Each row has a name. Each piece below is followed by the name of the row it came from. Each question is about the rows just above it.

vad: [-23  61  -2  24  92   9 -21   3]
kege: [-28   8   7  33  35  13 -38 -28]
ril: [  9 -38  12  26 -18  11   0 -35]
nere: [-27  11  -1  33  38  28 -49 -11]
finob: [46 -3  3 -7  5 -5 60 10]
tafu: [ 27 -58  -5  -8 -69  16  10  10]
Besu: [ -9  39 -20   9  58  37 -29  47]
kekun: [-39   5  -7  -2  -9   7 -55   4]
Tomum: [35 25 -9 18 63 30 29 32]
Which row holds [ 27 -58  -5  -8 -69  16  10  10]?  tafu
find: [  9 -38  12  26 -18  11   0 -35]  ril
Which row holds [-28   8   7  33  35  13 -38 -28]?  kege
[ -9  39 -20   9  58  37 -29  47] is in which row?  Besu
The row with [46 -3  3 -7  5 -5 60 10] is  finob

kudiv: [-64 -16  55 -17 -45 -30  16  51 -24   9]
zosi: [ 32  -2 -44  20  12   9 -39 -40  14 -18]
neb: [-13 -22 -24  19 -21  16 -16 -29  23 -27]
muned: [ 36 -26 -57  25  15  27 -45 -53  34 -28]
vibam: [  4  -5 -26  31  21 -14 -35 -39  18 -31]
Lupim: [-30   3  39 -34 -34  -5  20  36  -4  15]
Luzef: [ 69  22 -61  27  50   6 -35 -36   3   5]
pasis: [ 87  23 -93  43  50  20 -54 -69  12 -10]
nud: [-24  23  53 -26  13 -30  37  41 -13  18]
[ 87  23 -93  43  50  20 -54 -69  12 -10] is in which row?  pasis
find: [-13 -22 -24  19 -21  16 -16 -29  23 -27]  neb
Which row holds [-30   3  39 -34 -34  -5  20  36  -4  15]?  Lupim
find: [-64 -16  55 -17 -45 -30  16  51 -24   9]  kudiv
The row with [-24  23  53 -26  13 -30  37  41 -13  18] is  nud

Mub: [-32 -15  29 -86 -19  19 -34]
Biz: [-32   9  29 -86 -19  19 -34]
diput: [-65  31 -12  -7 -87  36  20]
find: [-65  31 -12  -7 -87  36  20]  diput
find: [-32   9  29 -86 -19  19 -34]  Biz

suf: [-21 -48  -9  55   5]
giru: [ 45 -36 -10 -80 -16]
ninur: [ -2 -13 -10 -14 -66]
Kos: [-48 -67 -31 -37  26]
vaki: [-23  25 -34 -34  62]
pava: [-12  24  63 -60 -31]
dazuf: [-10  67 -77  27 -12]
rabaf: [ 19  73 -22 -76 -22]
tud: [  7 -71  32   6 -51]
The row with [-12  24  63 -60 -31] is  pava
find: [-21 -48  -9  55   5]  suf
Where do [ 19  73 -22 -76 -22] appear?  rabaf

